In the data rows, the value 128 means zero.
Some points, each followed by its number:
[145 129  89 140 150 109  90  65 148  56  96  99 135 103 138 114 138 100
  93 133  90 112  99 100 115 119 109  92  97 107 107 108] 0
[182 155 151 114 166 131 149 120 119 113 145 152 133 133 125 171 147 142
 135 115 155 149 152 143 124 114 128 144 150 116 119  81] 1
[ 78 106 106 145 131 124 116  90 156 102 149 111 121 128 149 186 150 169
 141 183 116 134 141 150 169 126 210 153 116 112 163 134] 2
[128 120 123 181  82 137 151 159 180 165 142 167 145 156 181 180 162 178
 150 177 109 147 165 159 172 112 170 183 184 128  98 114] 3
[137  88 158 115 117 143  99 122 112 151 148 170 149 168 137 130  82 142
 154 129 138 121 164 126 128 140 142 152 132 135 161  97] 4
[141 107 139  99 123 136  97  91 102 170  99 131 122 112 104 133 128  95
  99  96 129 108 123 101  93  95  92  96 101 132 104  89] 5
[190 148 134  80  97 153 108 120  93 155  70  95 143  64  73 158 104  87
  76  91 133 108  88  97  91  62  67  80  97 121  76 101] 6
[176 102  81 137 173 161 154 134 170  99 161 120 104 109 137 141 116 175
 133 188  83 145 101 123 163 130 185 158 121 113 146  96] 7
[107 169 145 142  91 109 172 141 126 135 146 120 119 153 149 122 110 160
 182 137 160 151 116 191 170 181 137 165 177 129 180  78] 8
[166 171 113 140 137  35 156 115 143 173 172 111 100 121 131 137 119 168
 156 148 145 176 112 166 163 172 171 154 157 138 166  84] 9
[ 76 172 152 148 170 153 105 143 123 150 162 123 170 150 146 120  96 156
 181 141 162 159 137 185 173 182 144 163 175 116 177 127] 10
[161  75 129 183  96  78 139 101 174  85 152 168 134 158 173 119 139 187
 151 176 111 151 165 167 175 113 168 187 187 108  95 136] 11
[164  83 110 125  96 125 120 127 147 143  92 145 103 150 154  92 127  96
 103 119 112  94 131 100 100 118 130 107  91 148 136 130] 12
[112 158 158  76 122 106 139  95  78 137 106 130 139 100  76 130 114  95
 100  82 151 115 125 105  88  89  84  94 109 113  97 137] 13
[111 180 147  81 195  99 107 130  82 128  96 118 179  85  80 128 130  90
  89  88 137 114 111 103  89  76  76  87 108 121  87 106] 14
[135  99 127 135 114 143 105 212 150 112 141 144  86 146 151 132 149 150
 147 162 105 119 135 123 149 134 145 151 127 111 151  78] 15
[ 90 166 107 127 182 114  90  99 122 153 117  99 176  93 139 103 164 108
 105 135 109 123  85 126 118 120  98 110  97 125 110 159] 16
[106 144 118 136 153 176 125 134 141 207 174 110  78 119 124 217  91 166
 159 145 149 183 113 168 161 177 166 154 160 109 168 104] 17
[126 149 145 118 126 105 110 120 110 159 109 145 178 116 108 173 108 140
 118 124 131 141 134 131 123  96 127 138 146 146  94 135] 18
[142 129 151 135 152 109 142 125 124 134 148 170 122 177 159 135 144 129
 154 122 133 111 170 124 127 142 110 153 130  99 150 171] 19
[175 147 111 190  94 154  86 133 176  95 146 174 138 154 195 107  54 187
 152 178 121 152 178 164 175  99 176 201 194 149 105 105] 20
[123 154 116 141 109 157 108 155 148  98 166 120 127 125 133 100 130 167
 156 161 125 160 111 155 166 162 167 159 148 133 164 145] 21
[104 175  75 162 140 139 128  90 161 142  87 121 136 137 179  97  83  90
  93 136  61  76 113  66 107 118 114 102  85 168 107 161] 22
[141 110 105 154 134 106 178  85 150 141 101 140  86 148 154 137 149  96
 103 129  80  84 136  85 105 127 128 101  82 115 114 181] 23
[115 130 134 134 163 151 140 111 133 128 127 157 138 163 143 170 129 124
 136 132 115 109 158 114 121 137 139 133 116  74 145 117] 24
[108 103 112 147 127 109  95 115 139 156 163 105 172 121 140 133 127 184
 165 127 165 200 128 182 159 197 148 150 164  93 170 155] 25
[152  97 111 129 105 168 126 129 136 162  94 128 106 126 131  96 156  93
  97 118 104  92 125  94 101 106 108  86  85 120 105 156] 26
[130 127 205  69 113  96 204 116  62 101 161 211 143 196 126 164 120 127
 158  63 191 126 199 120  81 146 120 143 141 138 160 122] 27
[162 158 102 120 157 138 122 149 130  92  94  94  48  80 103 134  89  95
  84 116 107 116  92 107 107  92  95  85  90  85  91 162] 28
[ 99 140 192 163 127 136 136  98 120 110 129 146 174 191 182 124  92 129
 195 140 163 110 166 183 176 170 106 174 178 132 180 157] 29
[127 109 180  94 119 118 107 107  89  91 154 183 151 169 111 156 122 139
 150  91 171 137 186 132 103 128 126 142 146 110 139 104] 30
[221 100 142  76 178 180 162 108 106 174  89 124  96  91 117 142 103  84
  90  90 127 112 124  94  89  77  81  98  98 167  95 147] 31
[ 88 153 123 125 121 104 192 114 126  67 190 123 163 122  99 155  74 168
 155 119 175 204 124 165 141 185 174 135 156 150 160 140] 32
[168  93 110 129 167  76 127  86 141 100  70 116 124 108 136 116 119 100
  87 117  98 100 120  94  98 103 109  80  70 125  95 133] 33
[158 132  79 150  86 167 146 117 140 119  77 109 180 100 127 107 119  85
  80 134  92  92  90  88 107 108 116  74  99 108  90 197] 34
[ 92 161  78 186 134 184  94 157 186 140  98 134 109 145 173 188 166 111
 105 162  70  93 128 101 132 124 136 120 104  85 103 112] 35
[ 99 129  65 174  83 172  23 116 180 175  79 133 129 137 183 126 173  86
  88 145  45  82 117  76 114 121 140 115  78  72 103 214] 36
[103  57 102 123 148 146 116 156 139 130 144  95 198  92 109 129  86 134
 122 122 141 175  89 145 132 151 146 115 136 166 135 207] 37
[125  97  91 146 150 129  85  97 156 130 154 120 110 125 132 175 106 168
 142 198  81 138 111 143 167 131 154 171 127 125 146 109] 38
[ 68  77 136 125 135 102 114 126 125 135 128 136 132 111 124 121 106 141
 125 128 132 147 135 133 134 104 128 142 147 150  98 121] 39
[145 166 105 143 169 123 118 165 163 172 151 130 112 127 151 174 112 165
 145 191  79 129 114 131 170 133 166 164 131  58 154 126] 40
[137 151 181  92 147  96 129 103  81 113 140 191  96 184 116 159 129 118
 146  79 169 120 189 108  86 141 116 124 132 167 149 114] 41
[ 73 150 123 182 127 177 135 110 173 111 140 165 160 157 164 128  68 176
 147 176 105 146 153 155 170 116 170 179 172  98  98  97] 42
[219 114 115 124  73 124 102 146 128 158  71 127 130 132 116  86  99  96
 101 118 115  92 125 103  97 105  91 103  83 109 104 100] 43
[110 139 185  85 176  55 108  90  83 154 178 166 113 171 120  59 123 140
 157  81 189 136 205 141  96 152 141 145 143 124 148  99] 44
[157 195 152 150  81 157  69 138 126  84 146 125 114 149 155 106 113 166
 183 149 178 158 145 212 177 168 125 151 185 171 173 133] 45
[185 108 157  98 148 119 107 117  97 110 140 143 135 127  85 156 137 130
 129  93 151 143 142 129 107 119 126 132 142  96 127  62] 46
[122 125 104 120 117 137 105 198 139 129 168  93 143  91  97 140 128 154
 130 121 161 191  84 158 138 166 162 121 141 109 143 169] 47
[134 135 140  80 132 102 136 128 101 120  78 107 132  77  91  81 154  87
  85  93 128 109 111 103  93  66  69  75 101 201  81 122] 48
[153  80  99 129 121 101 101 142 130 102 148  77  85  99 102 102 129 135
 123 129 140 145  84 139 131 156 136 119 129  94 142  98] 49
[204 160 178 136 186 167 107  85 106 123 144 168  96 186 159 103 198 125
 165 116 161 118 172 142 131 159 123 146 143  99 168 130] 50
[161  72 191 162 112  60 101  90 111 107 145 136 142 186 202 136  94 141
 195 148 167 130 139 174 185 181 108 188 182 108 184 138] 51
[ 93 162 142 149 148 101 156 160 146 143 157 132 161 147 153 155 138 162
 169 166 132 133 135 155 175 157 145 169 156 113 166  82] 52
[108 113 108 122  93 151  66 144 138 129 182  97 122  99 102  87 149 165
 146 121 164 209  83 169 147 183 166 132 161 148 159 201] 53
[181 132 134  76 146 111 115 164  89 179  99  85 106  59  79 126 153  83
  70  94 123 115 102 108  94  62  85  71  88 184  60 105] 54
[173 173 134 124 180 115  76 121 139 148 112 154 178 163  99 100  77 146
 134 122 105 111 155 112 114 131 118 137 129 157 146  95] 55
[152 136 115 120  75 108 180 100 120 168 135  66 158  83  62  95 144 118
 115 118 121 141  63 118 122 135 118 105 112 143 133 127] 56
[118 142  83 131 169 151 143 111 171 115 165 128  61 117 157 108 140 170
 134 193  57 139  74 135 167 118 198 153 152 139 150 111] 57
[172 135 171  82 160 176 158 108  63 112 112 171 127 158 108 157 103  92
 127  84 156 125 183 106  90 117 100 126 133 133 127  66] 58
[ 85  90 145 154 170  67  68 113 140 115 149 133 109 158 169  82 144 155
 176 172 126 119 147 168 179 149 142 179 159 103 172 133] 59
[ 78 149  90 145 116 156 119 172 143 143  72  97 148 104 142  86 178  83
  81 129  56  89 100  93 105 105  96  85  81 141  87 149] 60
[135 138 133 128  96 171 120  85 131 114 119 132 126 107 129 147  87 145
 120 137 126 144 127 139 139  90 131 135 151 151  88 104] 61
[144 113 153 144 148 106 156 204 131 155 171 122 104 149 141 151  69 156
 180 146 161 156 138 181 173 176 141 162 168  97 177  86] 62
[138 128 175 157  79  83  79 152 126 104 146 137 138 173 175 136 121 150
 191 155 150 123 153 178 183 168 127 175 173 103 180 154] 63
[126 199 115 111  90 120  68 163 117 157 136  99 120  81 103 128 128 131
 115 117 150 167  89 154 129 126 130 116 134 136 109 104] 64
[ 71 134 192 161  88  81 163 125 117 158 140 139 154 183 167 194 152 143
 201 146 156 122 149 182 185 175 132 181 190 109 182 114] 65
[ 57 122  93 180  94  91 141 175 181 112 113 139 146 149 179 105 171 130
 117 168  81 103 136 120 142 118 158 137 125 169  99 176] 66
[122 109 156 161  64 160 110 158 133 144 118 142 155 175 172 151 137 123
 164 143 129 101 158 139 153 160 117 156 145 166 160 124] 67
[138 125 141  82  91 116 126 112  86  91  84 103  78  70  78 110 149  84
  81  89 133 113 103 100  90  69  67  82  99  81  75 115] 68
[111  90 113 138 107 138 144  85 146  80 178 105 122 117 148  76 222 157
 155 148 146 195 121 166 161 175 183 151 165 147 162 165] 69
[114 129 143  80  71 122 112 190  89 123  88 111 153  80  77 145 137  93
  86  88 136 113 108 100  90  72  74  84 103 111  83 146] 70
[108 144 132  85 206 118 186 107  97 187  65  99 170  61  93  90 100  84
  76  91 135 109 100 100  93  54  83  85  98 170  71  99] 71
[151 151  77 184 148 147  62  98 185 140 104 137  83 143 190 157 116 104
 102 161  57  91 124  98 129 124 151 117 106 167 108 145] 72
[170 124  77 183 130 155 127 138 187 122  90 130 184 145 173 138 103 101
 101 161  57  87 122  94 127 125 137 113  96 124 106 141] 73
[115 101 136 114 159 163  95  95 116  87 173 138 115 134 107 151 128 159
 148 112 168 182 135 155 131 165 156 146 152 114 152 109] 74
[121 113 118 142 121  90 145 120 153 117 160 125 110 132 147 105  69 166
 156 172 113 142 123 148 170 149 153 162 150 118 163 180] 75
[143 145 130  78 107 123  27 130  92 146  75  89 129  55  92 132 162  84
  71  91 131 110  80  92  92  57  73  76  93 107  70  88] 76
[ 89 190 102 119 116 170 146 154 127 129 100  89 141  84 109 209 136 105
  95 118 119 124  83 111 113 107 107  96 105 130 100  54] 77
[168 155 135  88 100 146 142 100  93 133  87 108 144  82  93 104 149  87
  85  94 126 108 104 100  92  76  79  87  97 152  84 100] 78
[150 169  89 184 113 139 110 111 180 107  99 138 200 149 172 138 148 124
 115 168  73 109 139 114 140 121 150 133 118 214 102 175] 79
[108 137 128 123 147 123 176 136 128 155 164 128 164 119 117 146 166 159
 141 126 157 173 125 161 138 143 151 143 160 109 127  97] 80
[146 123 125 133 156 109 192 116 145 121 106 149 121 159 145 138  98  96
 114 120 117  89 154  99 101 123 133 108  98  60 131 168] 81
[106 173 195  69 115 150 187 157  66 123 147 191 103 172 108 111 147 125
 145  68 178 127 182 120  81 129 104 128 131 105 149 100] 82
[ 95 139  88 146 145 134 112 112 136  94  97  66 130 115 119  68  97  94
 100 144  95  65  87  90 115 125 104 104  78 123 115 104] 83
[110  96 122 135 137 148  68  96 135 171 159 122 157 126 132 156 159 170
 161 154 145 163 116 160 166 160 147 143 144 133 169 108] 84
[123 111 138 158 132 116  89 113 136 134 155 128 180 145 154  94 163 153
 168 159 140 147 129 151 170 167 151 168 167 135 172  98] 85
[137  75 130 141 138 112 147 163 141 125 162 118  48 131 128 128 164 169
 163 156 137 159 121 170 168 162 162 161 164 137 162 130] 86
[188 117 179  74 152 109  81 134  72 118 130 163 129 141  92 136 132 108
 125  74 166 121 158 111  85 110  99 114 119 105 128 128] 87
[102 142  88 138 118 121 154 162 123 206  63  55 117 113 102  78 135  86
  88 143  77  33  77  58 104 114  78 105  52 118  99 110] 88
[162  93 121  91  93 158 125 153  95 115  73  87 152  46  90 147 114  80
  68  94 122 111  85  85  96  55  82  67  97 187  65  86] 89
[160 132 108 131 142 101 171 107 140 113 186 102 129 108 109 167  97 169
 155 133 164 207 101 177 156 190 179 146 163  79 166 134] 90
[ 86 153  93 132 141 103 122  44 134 151  96  96 111  95 114 155 133  90
  88 124 104 107 103 101 111 100 107  92  89 111  98 119] 91
[ 91  96 114 143 158 135 118 115 147 124 177 123 110 128 135 105 138 169
 158 160 120 157 116 155 167 156 171 161 153 104 168 141] 92
[122 111 169 156 107  82 106 196 125 153 153 128 139 162 165  79 166 154
 190 141 172 148 148 187 178 183 131 171 179 182 182 180] 93
[ 89 107  98 138  84 118 106 120 143 142  82 120  96 122 132  98 140  84
  90 129  87  90 120  85 104 108 114  91  81 111 105 177] 94
[196 126 126  85 174 105 109 163 100  88  60  82 154  49  86 143 117  78
  65  98 112 103  74  93  94  54  64  69  95 134  55  53] 95
[168 111 133 148 125 146 152 127 148  95 165 126 124 145 142 140 141 165
 171 169 127 133 136 169 171 154 135 155 169 119 174 130] 96
[ 70 111  90 144 109 104 162 156 161  87 111 108 187 109 143 136 128 124
 113 122 107 146  92  99 127 132 144 104 110 107 140 155] 97
[184 118 189  75  91 171 109 165  80 158 157 178 141 164  98 144 145 119
 138  75 158 123 194 108  83 117 112 102 115 112 152 146] 98
[134 151 122  97 140  64 136 140 111 144 103  93 118  70  85 122 149 109
  95 105 138 139  90 122 111  91  97  95 113  82  89 116] 99
[131 163 173  78 148 145 109 158  75 113 129 164 134 151 110 144 119 113
 127  79 176 110 139 107  87 117 119 125 114 174 135  93] 100
[186 161  97 129 179 168 116 115 130 184  96  76 187  95 101  99 152 102
  93 126 105  98  88  98 111 113 103  93  93 110 101 140] 101
[ 97  81 212 151 134 129 211 143  93  94 124 141 190 193 139 164 150 149
 212 147 176 121 153 194 189 171 136 189 181 112 198 174] 102
[170  44 140 143 128 183 119 116 132 140 168 118 130 138 136  69 140 159
 175 143 155 170 135 175 167 190 152 163 172  68 170 115] 103
[114 135 166 151 118 152 135 116 127 116 161 126 120 159 157  88 149 154
 189 139 171 155 140 193 176 186 131 170 184 148 184  83] 104
[166 122 143 132 123 165 203  83 126 136 148 149 131 138 109 136 140 157
 142 128 147 156 155 151 139 125 155 152 162 150 117 120] 105
[163 127  85 144  96 123 149 176 151 106  73 109 155 110 141 148 185  81
  81 130  73  85 103  86 107 102 100  86  76 185  89 152] 106
[160 182 137  91 136 174 164  85 102 147  99 131 160 106 112 132 122  97
  96  94 128 107  85 109  95 100  74  78 109 176  89 114] 107
[113 128 183  72 129 123 117 152  72 152 139 172 159 151  89 147 187 112
 130  75 171 122 165 110  84 111  93 119 121 131 132  66] 108
[149 120 142  83 152 237 133 148  91 156  86 110  96  83  86  99 118  89
  87  87 134 110 115 104  90  74  80  87 101 157  88 126] 109
[131 129 173  87 182 131 168 143  75 149 161 169 163 158 101  62 142 136
 148  80 175 149 168 132  99 145 128 133 139 160 156  96] 110
[115 156 122 151 166  83 135 101 161 163 155 154 101 131 164 128 134 183
 147 153 145 183 138 171 162 131 177 175 189  91 129  59] 111
[136  54 143  90 113 112 108  89  86 121  99 126  84  98  90 152 131  93
  97  93 137 117 122 105  92  83  74 101 104 186  92 104] 112
[168 103 156 101 181 100 127 106 104 173 171 155 143 151 107 219 135 153
 155 100 178 174 151 150 120 164 152 146 159 192 161 131] 113
[ 93 149 181 158 107 143 115 134 121 112 148 137 115 173 166 132 162 148
 195 147 167 131 163 186 183 178 121 177 183 112 181 139] 114
[ 69 150 131 115 130 101 124 159 119 112 155 125 119 115 106 111  96 149
 135 116 160 168 130 151 131 139 143 133 149 110 130 105] 115
[ 83 166 163 154  89 107 127 148 126  76 163 128  94 157 167 159 126 158
 180 151 155 138 162 166 177 169 126 183 163 151 167 130] 116
[167 122 176 162 129 182 113 189 123 119 142 133 164 171 175 115  93 154
 196 144 168 142 154 190 181 180 124 177 183 108 182  93] 117
[164 179 123 116 134 131 128 134 117 133  93 122 133 108 105 132  87  88
  92 107 113  98 125  94  97  96  96  93  94  67  96 150] 118
[153 135 153 156  91 121 100  85 138 217 138 140 134 165 164 123 107 143
 168 159 123 113 150 149 168 151 130 164 151  86 164 109] 119
[103 171  99 137 115 111 185 131 165 149 174 109 142 110 126 161 147 174
 145 158 122 173 102 155 159 160 175 148 145 143 150 135] 120
[141 164 127 148 103 155  94 141 150 109 149 134 103 127 187 116 158 166
 143 145 127 169 167 169 155 112 179 161 172  80 102  63] 121
[110 110 132 140  71 117 151 104 136 159 176 110 111 128 132 131 103 161
 170 135 169 186 114 188 164 187 162 149 174 144 175 104] 122
[100 111  71 161 183 127  69  75 155  97 118 113 182 117 110 121 115 109
 100 142  94 115  98 112 124 132 125  97  97 146 129 140] 123
[ 91 135 142 123  89  93 139 102 126 139 152 140 116 129 121 132  96 150
 139 123 152 160 139 150 133 126 142 145 155 183 124 199] 124
[ 92  96  84 184 121 124  43 177 185 120  99 137 120 146 177 209 148 116
 110 164  73 100 131 108 136 124 146 130 110 118 102 118] 125
[ 52 214  72 190 138 117 184 152 195 169  87 130 102 144 195 104 192  97
 105 157  64  85 111  94 129 126 150 103  93 115  99  99] 126
[135 126 100 142 147 178 154 188 138 178  99 135 161 133 136 136  87  88
  96 128  71  86 128  77 107 116 115  90  82 168 117 149] 127
[160 104  77 165 142 144 144 111 165 142 115 106 133 127 155 151 180 109
 109 143  85 119 111 112 128 150 133 114  97 100 129 164] 128
[ 60  63 161 160 140  39  83  78 133 155 160 137 159 159 154 169 134 152
 180 142 146 149 158 177 175 151 140 149 164 135 159 174] 129
[139  76 127 145  63 132 130 125 149 168 174 110 108 123 123 155  77 155
 159 150 156 174 122 161 160 174 151 152 155 149 162 173] 130
[116 144 110 185 157 160 122 126 180  52 129 157 103 152 191 168 113 157
 136 172  99 133 148 142 160 118 168 160 154 163 100 149] 131
Which five points above are nearest to each new point? Their numbers follow each, nearest first.
[123 113  95 136  99  99  93 218 144  79 143  84  84 107 112 125 149 138
 128 132 141 162 110 150 136 155 176 109 140 121 143 102] 49 47 15 115 21
[135 113  98 129 112 132 135 167 166 151 154 125 141 115 135 126  54 165
 143 188 109 148 116 132 165 129 178 181 139 130 138 144] 75 21 38 7 40
[111 142  98 186 142 109 158 123 190  76 117 147 180 152 183  97  87 141
 123 169  84 117 140 131 149 122 153 146 136  66  99  61] 42 73 24 131 52
[135  97 145 128 116 106 140 151 142 124 149 171 108 154 154 120 118 175
 155 137 174 163 157 154 147 126 138 180 183 144 116 162] 124 75 96 86 19
[121 115  98 129 118 124 155 180 137 146 149  84 136 100  97  74 136 137
 127 128 142 159  94 145 135 155 145 122 132 110 135 138] 47 49 115 80 21
[128 162 113 188 110 126 107 149 186 170 138 161 135 155 168 177 102 164
 140 175  99 137 156 151 163 112 155 173 171 146  94 127] 3 42 131 20 40
[ 59 106  97 122  67 126 171 116 123 147 188  94 150  98  96 132 100 162
 137 126 144 192  96 164 149 166 143 120 155  97 157  97] 122 115 80 120 32
[147 122 128 141  93 107 188 120 138 100 162 131 141 144 179 102 159 162
 159 159 122 145 132 165 172 167 162 166 143 165 168 125] 96 21 85 8 104
[139 123 154  85 148 232 156 146  74 143 102 129 156 105  47  81 196  93
 100  79 147 116 151  97  88  81  87  85 119 128 113  81] 109 78 108 5 107
[ 69  85 133  72 117 136 108 148  89 153  64 103 237  69  91 160 181  79
  79  91 120 112 101 101  90  64  66  77  93 154  76 154] 70 89 48 14 78
[180 144 122 139 147 100 183 189 132 105 184 108  99 126 125  90 222 166
 166 137 178 193 127 168 164 189 157 155 176 141 176  81] 86 104 80 9 96
[160 128  99 146 143 126 103  99 148 219  95 133 101 139 145  94 134  90
  99 127  89  87 127  86 105 119 109 100  89 164 109 203] 26 23 12 94 22
[120 144 155  74 119 101 146 132  84 110 100 133 130 103 109 142  48  95
 102  82 147 117 129 106  88  91  95  95 108 150 102 112] 13 5 100 118 14
[106 101 141 110  60 145  90 173 110 181 121 110 107  82  29  71 156  86
 103  99 170 141 115 111 108  96 118  85 112 144  98 118] 70 5 64 78 48
[140 116 132 151 160 198 133 133 153 119 155 131 171 148 164 200 158 161
 164 173 128 131 118 151 174 152 137 177 143 160 158 128] 96 84 52 67 85
[ 69 137 182  72  92  89  91 155  70 115 131 165 154 145 113 163 158 111
 129  72 176 124 165 110  84 111  99 118 117 120 125 126] 108 30 100 87 41
[110 111 117 136 127 113 179 140 140 162 172 132 185 121 114 113  98 182
 148 131 139 183 118 175 147 148 166 139 144 112 119 146] 80 120 25 115 90
[136 105 157 104 116 195 154 118 107 164 118 158 177 143  87 165 131 102
 119  99 139 116 134  63  93 120  95 126  82 136 118 114] 5 58 107 108 100
[ 92  93 119 178 143  97 141 102 169 127 133 159  97 157 163 169  56 158
 148 182 109 143 142 163 169 119 183 184 188 110 108  92] 42 111 38 11 75
[130  80  93 118 130 109 120 160 141 174 107 106  80  91 116 152  47 118
 105 116 128 132  79 131 121 123 128  93 117  85 119 124] 49 28 99 39 118
[136  88 161 141 116  49 130  73 129 126 164 134 151 153 126 174 111 155
 181 157 128 134 135 162 172 171 163 165 171 149 186 136] 129 51 96 75 85
[142 142 209  67  95 112 156 118  57 115 165 214 171 203 110 128 110 125
 162  66 195 129 220 123  80 143 116 144 136 197 168 125] 27 41 30 82 110
[157 183 102 111  95 126 176 119 121 141  96  76 110  85 107 133 133  87
  80 122 113  98  80  81 105  93  84  88  71 153 106 132] 78 107 118 6 48
[154  51 104 141 123 210 143 163 153 108  84 131  87 131 159 124 144  89
  95 121  82  84 117  82 104 114 102 103  76  92 102 178] 26 12 94 23 128
[ 81 128 155  89 132 133 132  84  91 118 128 148 133 129  62  87  66 108
 109  87 142 112 130 107  92 103  90  95 115 178 112 175] 13 5 48 107 112
[116 120 115 144 132 162 123  98 148 158 164 116  72 124 133 135 149 168
 156 157 136 168 111 162 164 169 161 160 152 145 165 167] 92 86 21 84 130
[142 125 141 151 126 112 107  96 146 141 144 153 120 136 142 136  80 168
 140 151 131 148 148 159 153 100 150 171 177 182  93 124] 61 124 39 18 105
[123 154 107 139 110 134  95 151 132 133 126 102 120  89 115 133 146 117
 101 113 114 129  93 129 118 123 106  86 119 147 103 114] 64 99 77 16 5
[ 80 143 159  79 103  91 143 108  85 145 106 136 155 106  84 120 130  96
 103  86 154 117 136 101  88  85  79  94 109 106  99  80] 13 5 14 78 99
[123 115 126 150  74 133 179 131 156  96 147 132 179 142 167 151 189 158
 159 181 107 120 127 142 175 140 149 173 139 114 162 131] 96 52 3 85 21
[ 92 121 135 114 110 167  90 121 113 136 109 146 106 142 120 114 145  98
 111 103 124 103 144  97  95 115 108 110 104 167 120 173] 26 94 12 5 100
[113 156  93 142 174 183 102 170 165  77 160 126 162 120 135 108 177 181
 140 179 100 145 117 137 165 137 146 158 148  91 163 173] 21 92 96 7 40
[114 160  81 184 144 160 169 139 186  74  98 132  99 144 173 141  90 105
 103 161  70  91 122 100 132 124 140 127  96  92  96 178] 73 35 23 22 81
[ 57 124 114 138 194 163 148 168 143 149 175 109 153 119 121 133  52 168
 157 144 149 183 109 167 161 177 168 152 159  88 167 115] 10 92 17 115 62
[106  75  94 139 170 121 112  90 145 120 161  98 166 108 122  87 112 153
 137 130 141 186  95 159 143 177 168 130 146 111 153  79] 92 25 84 74 85
[119 154 143  97 102 101 150 122 102  85  96 120 102  89  85 104 119 105
  96 102 135 121 114 108 102  80  88 101 116 208  89 120] 48 78 13 112 107
[104 164 155 114  47 101  79 110 118 150 151 168 117 166 134  96 148 143
 153 128 133 124 163 122 126 137 144 151 133  82 159 186] 19 119 124 63 4
[135 120 131 118  99 152 133 160 119 122 108 159  76 164 150 122 145  99
 124 105 127  97 170  97  96 129 100 127  99 166 131 116] 12 26 100 19 5
[167 167 127 133 164  90 142 156 132  88 126 127 108 104 120 147 148 146
 121 137 130 151 117 147 141 101 133 137 149 132  94  57] 1 46 80 115 61
[117 119 150 106  99 104 102 100 105 108 117 155 113 150 113 108 130 102
 118  98 135 110 151 101  93 120 111 109 110 143 126 109] 5 12 100 13 87
[122 151  83 150 121 172 128 126 157 130 136 105 125 116 143 147 127 126
 117 136 114 145  98 126 132 156 148 116 120 109 134 169] 128 21 97 47 120
[132 161 100 142  97 119  86 129 163 105 157 123 129 121 146 121 128 168
 143 183  91 140 107 136 165 134 177 160 130 112 149 120] 21 38 92 75 2
[142 118  84 183 110  89 127 196 186 170  97 136 101 147 185  61 166 115
 108 161  68  94 126 101 135 121 139 122 111 144 104 135] 66 12 73 126 94
[101 146  97 130 118 108 147 155 122  72  90  69 109  97 104 117  82  93
  92 130 102  76  87  90 109 105 102  98  81 103  98 117] 83 28 118 0 94
[185 104  71 177 120 111  92 168 181 144  93 115 180 133 177 157 201  92
  97 150  77  97 108  87 120 137 126 100  83  87 118 166] 128 73 106 125 35
[190 144 108 183  58 136 108 153 180 139 124 153 120 152 176 154 129 153
 132 172  94 127 150 137 157 116 160 160 152 197  99  86] 3 20 67 79 131
[155  85 135 183 129 124 132  83 173 158 152 171  64 160 173 152 129 196
 158 180 120 161 161 175 180 109 183 198 201 133  96 127] 11 3 111 20 86
[111 139 110 112 106 112 145 193 119 117 131  87 171  78  90 153 112 124
 110 113 139 161  89 130 122 133 129 108 131 121 120 148] 47 97 64 115 99
[162 150 163  85 186  75 135 181  96 185 143 183 143 149  98  76 160 120
 146  86 190 150 159 142 105 136 122 127 139 147 139  52] 110 108 44 100 46
[ 97 175 204  67 108 149 147 122  60 134 160 213  54 193  97 161 174 109
 162  68 189 134 225 108  79 147 112 131 137 115 159 133] 82 41 27 98 30
[104 155 128 104  96  70 131 147 112 116 152 112 121 102 104  51 126 142
 128 107 157 170 114 144 122 143 135 118 145 160 135  78] 115 64 49 39 80
[132 105 138 130 162 131 127  88 130  48 151 142 160 128 128 158 158 157
 139 131 147 159 136 152 139 125 148 149 161 122 116 162] 74 1 96 105 80
[124 135 128 183 137 133  89  96 176 106 148 167 121 158 168 160 113 184
 153 179 117 155 169 165 175 113 176 189 186 142  97 162] 131 11 20 42 3
[114 120 146 147 163 161 112 187 132 107 167 117 177 142 136 141  82 158
 178 138 165 169 132 181 170 184 149 162 173  99 175 117] 10 117 62 25 21
[108 134 144 145 145 102 148 152 122 100 139 105  92 145 157  88  93 161
 173 143 175 160 135 194 165 197 175 162 169 123 176 187] 75 21 92 8 10
[179 149 132 170 126 136 181 125 147 129 136 127  72 149 176  38  86 165
 168 175  99 125 187 156 177 145 150 164 150 130 157 152] 75 96 21 92 19
[138 135 134 184  70 161 133 154 185 127 152 170 137 158 195 171 128 183
 153 183 105 162 158 169 176 108 182 180 195 153  89  81] 3 20 42 121 11
[131  82 123 181 155  85 124 115 175  71 142 167 143 156 171  78  79 178
 148 178 107 148 160 166 170 114 180 185 181  80  98 113] 11 42 20 75 59
[144 115 208  67  83 110 162  90  54 101 170 206 148 198 112 124 126 116
 159  56 197 123 211 103  78 145 133 140 143 137 175  89] 27 30 41 82 110
[148 133 141 131  82 110 187 214 125 101 126 162 188 171 140 172 154 110
 135 117 116 103 163 110 111 141 124 125 115 144 145  95] 67 24 19 15 1
[145  97 150 155  77 198  82  76 109 179 153 116 136 140 118 154 172 146
 178 139 160 158  85 209 172 189 142 147 173 104 164 102] 84 103 122 104 85
[ 75 187 162 153 107  97  80  87 136  94 147 128  79 160 166 129 126 157
 185 158 159 130 146 178 180 169 134 178 167 145 169 128] 116 114 63 104 45
[158 133  74 168 145  86 110  76 170  59  91 110 125 125 156  97 135  90
  91 144  73  91 109  91 117 126 125  96  84 138 107 107] 0 33 83 123 22
[155 131 138 128 117  92 124 112 122 158 156 167  52 170 175 109 135 135
 154 134 145 131 163 125 134 146 134 155 126 191 168 121] 19 4 41 124 86
[ 73 144 161 159  86 143 119  98 133 119 132 131  74 158 160 103  70 155
 179 166 133 126 147 167 178 160 123 170 156 158 181 138] 116 114 75 104 29
